In the data rows, 128 means zero.
Some points:
[123  88  98 113  93 189 132 138 130 120 134 115 132  89 133 143 156 143 114 150 157 156 150 116 141 122 120 119 106 133 109 107 130 136 117 112 120 152 141 127 110 122  96 125 105 129 130 105 160 123 122  94 106  56 133 114 172 121  89 112 128 144]
[124 143  91 141 106 106  97 117 165 125 152 130 128 135 135 131 154 105 113 143 104 167 140 127 165 172 161 151 169 136 152 145 135 132 118 124 147 110 139 145 111 118 135 122 144 123  96  75 162 108 154 140 117 142 128 159 146 154 136 131 119 117]
[138  66 153 125 150  75 135 105 144  94 126  98 106 135 138 128  82 100 172 122 101 112  98 170 108 120  81 130 117  87 115  98 105 145 109 143 126 169 108  84 128  89 131 125 176 111 145 133 132 180 111 162 122 100 125 143 120 159 147 144  98 141]
[144 165  90 136 120  97 161 132  90 136 126 126  82 181 132 115 161 136  64 118 126 153 104 172 106 159 146 117 164  86 130 173 124 141 114  83 120  98 135 140 114 131 117 109  99 133 180 106 156 126 135 134 115 154  76 169 128 140 168 126 112 122]
[115  93 123 130 115 105 151 130  91 180 122  91 134 101 150 136  98 124 151 102 125 146 149 119 135  98 157 128  95 145 114 106 133 134 140 132 101 135 102 117 136 146 158 152 103  71 125 156 105 144  99 171 135 103 115 146 117 109 136 168  89 166]
[110 119 146 179 108 179 106 198 150 147 167 102 117 115 129  81 162 152 141 152 116 161 141  96 162 167 116 173 142  74 150 179 143 151 116 107 116 128 138 168 158 133 102 124 146 185 170  97 117  78 176 127 140 126 132 162 131  92 137 115 136 108]
[170 177 132 120 102 140 119  99 107 124 103 103 151 141 117 160 153 112  74 108  94 118 159 108 122 110 120 121 143 146 174 145 136 123 112 135 140  88 134 164  80 105  85  90 150 123 137 120 138 114 145 108 126 168 132 106 121 114 121  71 127 138]
[108 100 149 114 126 113 117 107 100  82 156 102 162 136 139 139  96 121 132 106 141 125  97 132  99  80 126 100 100 118 124 126 115 122  80 152 121 154 114 113 150 147 121 182 124 115 148  92 138 143 110 145 120  76 142 136 148  98 101 133 129 138]
[100 126 102 173  77 145 120 110 107 132 128 154 142 123 107  90 137 148 125 130 131 138 173 133 146 138 116 128 134 112 149 134 128 117 106 135 142 105 131 181 127 120 132 136 187 114 137  62 120 140 178 107 139 129 123 124 145  91 125 130 199 140]
[127 118 166  87 140 131 142 143 110 148  98 151 134 112 141 113 147 147 128 161 140 118 165  77 136 105  85 157  73 128 105  98 109 120 159 177 144 157 129  82 100 111 126 123 103 119 147 117 100 132  88 172 147 148 150 129 136  88 135 121 136 141]
[141 123  89 137 112 121 126  95 139 130 173 100 125 142 163 128 174 128 123 141  89 147 108 113 126 110 117 103 157 116 125 105 145 145 129 127 133  81 136 137 147 167 129 110 138 162 125 108 153  88 153 154 132 126  96  95 115 159  99 139 129 149]
[138 137 119 109 121 145 126 127 146 158 160 116 118 135 148 131 131 138 152 145 135 177 163 161 118 138 156 106 152 134 188 134 143 116 145 122  87  92 164 182  90 146 100 173 128 126 116 119 127  92 143 115 122 147 117 139 111 134 182 121  94 133]
[160 160 139  94 171 146 131 175 105  81 109 154 134 116 107 112  62 137 173 156 145  87  66 123 112 132 150 151 134 145 104 123 116 115 120 137 132 129  85  97 135 129 139 108 114 149  76 140 117 142  72  82 154 147 139 127 114  91 116 133 172  78]
[134 124 145 125 116 165 137 132 123 155 100 130 132 136 102 112 127 165 129 122 136 145 125 143 123 121 153 124 147 121 119 142  73 115 111 137 164 111  93 113 194 137 125 122 135 140 103 138 103 126 131 133 151 136 149 108  94  97 162 115 160 128]
[145 173  90 118 102 106  79 131  96 104 194  92  77 157 159 188 177 110 115  75 135 137 137 144 119 142 162 123 153 141 157 116 128 106 123 122 121 103 172 130  93 122 114 130 151 119 149 158 165  91 137 111 138 143 100 119 142 139 152 137 123 141]
[130 138 125 141 146  80  87 150 144 130 124 103 112 137 105 140 125 137 137 136 110 162  72 165 129  83 123 108 137 148 115 129 137  99  96  97 148  88 150 133 121 110 138 164 113 135  89 138 140 151 122 158 143 135 115 102 154 178 123 114 102  78]
[133  94 116 136 137 104 127 133 108 167 132 141 106 170 121 134 127  83  74 118 157 124 109 157  98 135 126  97 129 140 147 125 152 102 111 102 116 109 164 153 118 120 127  93 115 115 129 134 143 129 170 157 159  82 147 131  99 144 171 120 127 116]
[161 176 108 123 108 115 122 123 109 146 125 106 111 132 100 164  75 123 113  80  94  94  24 190 126 156  97  65 146 147  87 137 132 152  97 100 137 106 125 170 133  92 134 141 130 139 116 134 193 139  92 144 102  96 106 119 124 148 167 118 111  94]
[ 75 111 132 139 101 127 119  81 121 124 115 106 128 163 134 122 167 105 100 102 104 128 159 115 123 124 120 119 111 180 172 107 139 116 165 129 152 127 119 139  99 132 133 114 105 154 159 132 145 130 160 106  89 156 101 128 146  87  84  97 123 143]
[154 149 143 128 173 116 129 100 153 135 141 119 132 101 161  85 140 144 132 149 132 133 143 133 111 101 122 129  68 140 157 140 119 161 135 177 171 156 106 130 103 109 144 132 111  96 142 146 122 119 112 112 137 158 122 127 136 161 119 164  89 131]
[137 132 137 127 153 173 117 130 132 115  91 161 115 144  94 115  99 126 128 137 149 114 147 128 152 128 107 126 139 128 109 170 129 154 105 149 145 138  94 146 170 144 107 114 135 124 119 148 137 126 108 143 135 110 144 130 145  83 118 142 147 123]
[116 115 172  96 163 175 132 132 162 108  91 147 122 109 125 110  65 157 137 133 124 150  95 135 122 158 148 125 143 119 144 108 176 152 119 167 157 158  83 108 163 170 126 123 138 113 114 159  20 135 136 119 157 150 177 110 114 156 186 121 136 139]
[ 97 136 139 157 139 169 136 158 134 151 127 108 128  91 101  79 129 140 114 160 121  93 137 100 176 207 154 220 152 164 109 130 138 155 150 144 113 147 127 135 190 153 137 115 120 107 161 135  81  69 174  96 102 130 191 154 148  74 102 144 170  97]
[133  87 133 114 142 113 105 134 145 122 114 141 179  74 181 167 114 100 130 131 158 110 138 107 146 117 105 163  99 167 119 127  78 139 173 129 127 165  99  65 123 128 165 139 143 111 121 137  84 155  96  71 141 162 124 128 112 142 141 128 149 135]
[126  72 132 106 113  35 103 127 102 101 142 111 136 122 139 177  90 141 158 167 167 118 108 120 116 110  86 113 125 111 105 126  99 129 104  95 129 195 151 108 115 114 122 151 112 106 127 149 134 161  90 150 129  76 179 158 119 145 103 107 155 141]
[164 138 174 141 145 204 142 139 130 141  81 172 149 115  94 118 129 176 126 131 141 125 123 112 124 119 130 130 131 112 139 129 130 125  99 143 140 144 137 102 138 105 110  97 124 132 102 146 162 141 126 153 110 124 164 173 123 111 117 136 112 145]
[114 118 129 146  54 126 132 110 133 111 109  92 124 124 150 148 161 132  89 140 125 147 170  96 149 149 161 112 111 114 190  95 101 132 145 129 134 115 149 158  90 153 111 100 105 150 125 122 149 128 153 109 128 116  83 110 182  85  82 126 123 120]
[ 85 129 157 143 129 130 158  96 145 134 146 165 143  98 139 145 112 147 119 125 133 110 136  94 128 112 155 137  91 139 107 130 127 138 155 122 132 149  96 121 108 133 140 136 140 121  91 107  81 123  86 137 166 136 146 142 129 168 144 134 133 142]
[125 128  94  91 127  52 138 159 129 127 139 140 142  94 121 166 102 147 166  95 134 110 103 117 126 103 122  97 138 154 128 125 130 143 120  95 105 136 172 145 142  82 147 160 133 110 117 129 138 125 112 132 139 115 110 130 138 134 138 129 108 144]
[145 116 106 144 140  93 137  95 119 139 159 125 125 193 135 168 172  90 100 103  96 130  95 122 147 148 130 116 108 105 177 140 120 111 145 131 115 129 161 148 119 157 112 118  81  97 140  88 160 137 127 138 123 136  69 100 103 142 130 134 107 174]
There is one direction along which these points spread out most. Take the direction at right angles to it along which they spread out most. Then take the direction at right angles to both along which they spread out most. Go by this last direction. How far along it is each point below, from 0 to 99? The average is 50, and the first point in the table lies past the average. One standard deviation of the points above along it is 16.
[123  88  98 113  93 189 132 138 130 120 134 115 132  89 133 143 156 143 114 150 157 156 150 116 141 122 120 119 106 133 109 107 130 136 117 112 120 152 141 127 110 122  96 125 105 129 130 105 160 123 122  94 106  56 133 114 172 121  89 112 128 144] 66
[127 118 166  87 140 131 142 143 110 148  98 151 134 112 141 113 147 147 128 161 140 118 165  77 136 105  85 157  73 128 105  98 109 120 159 177 144 157 129  82 100 111 126 123 103 119 147 117 100 132  88 172 147 148 150 129 136  88 135 121 136 141] 73
[161 176 108 123 108 115 122 123 109 146 125 106 111 132 100 164  75 123 113  80  94  94  24 190 126 156  97  65 146 147  87 137 132 152  97 100 137 106 125 170 133  92 134 141 130 139 116 134 193 139  92 144 102  96 106 119 124 148 167 118 111  94] 14
[141 123  89 137 112 121 126  95 139 130 173 100 125 142 163 128 174 128 123 141  89 147 108 113 126 110 117 103 157 116 125 105 145 145 129 127 133  81 136 137 147 167 129 110 138 162 125 108 153  88 153 154 132 126  96  95 115 159  99 139 129 149] 52
[124 143  91 141 106 106  97 117 165 125 152 130 128 135 135 131 154 105 113 143 104 167 140 127 165 172 161 151 169 136 152 145 135 132 118 124 147 110 139 145 111 118 135 122 144 123  96  75 162 108 154 140 117 142 128 159 146 154 136 131 119 117] 46
[144 165  90 136 120  97 161 132  90 136 126 126  82 181 132 115 161 136  64 118 126 153 104 172 106 159 146 117 164  86 130 173 124 141 114  83 120  98 135 140 114 131 117 109  99 133 180 106 156 126 135 134 115 154  76 169 128 140 168 126 112 122] 32
[115  93 123 130 115 105 151 130  91 180 122  91 134 101 150 136  98 124 151 102 125 146 149 119 135  98 157 128  95 145 114 106 133 134 140 132 101 135 102 117 136 146 158 152 103  71 125 156 105 144  99 171 135 103 115 146 117 109 136 168  89 166] 67
[125 128  94  91 127  52 138 159 129 127 139 140 142  94 121 166 102 147 166  95 134 110 103 117 126 103 122  97 138 154 128 125 130 143 120  95 105 136 172 145 142  82 147 160 133 110 117 129 138 125 112 132 139 115 110 130 138 134 138 129 108 144] 50
[ 97 136 139 157 139 169 136 158 134 151 127 108 128  91 101  79 129 140 114 160 121  93 137 100 176 207 154 220 152 164 109 130 138 155 150 144 113 147 127 135 190 153 137 115 120 107 161 135  81  69 174  96 102 130 191 154 148  74 102 144 170  97] 40
[134 124 145 125 116 165 137 132 123 155 100 130 132 136 102 112 127 165 129 122 136 145 125 143 123 121 153 124 147 121 119 142  73 115 111 137 164 111  93 113 194 137 125 122 135 140 103 138 103 126 131 133 151 136 149 108  94  97 162 115 160 128] 32
[170 177 132 120 102 140 119  99 107 124 103 103 151 141 117 160 153 112  74 108  94 118 159 108 122 110 120 121 143 146 174 145 136 123 112 135 140  88 134 164  80 105  85  90 150 123 137 120 138 114 145 108 126 168 132 106 121 114 121  71 127 138] 52
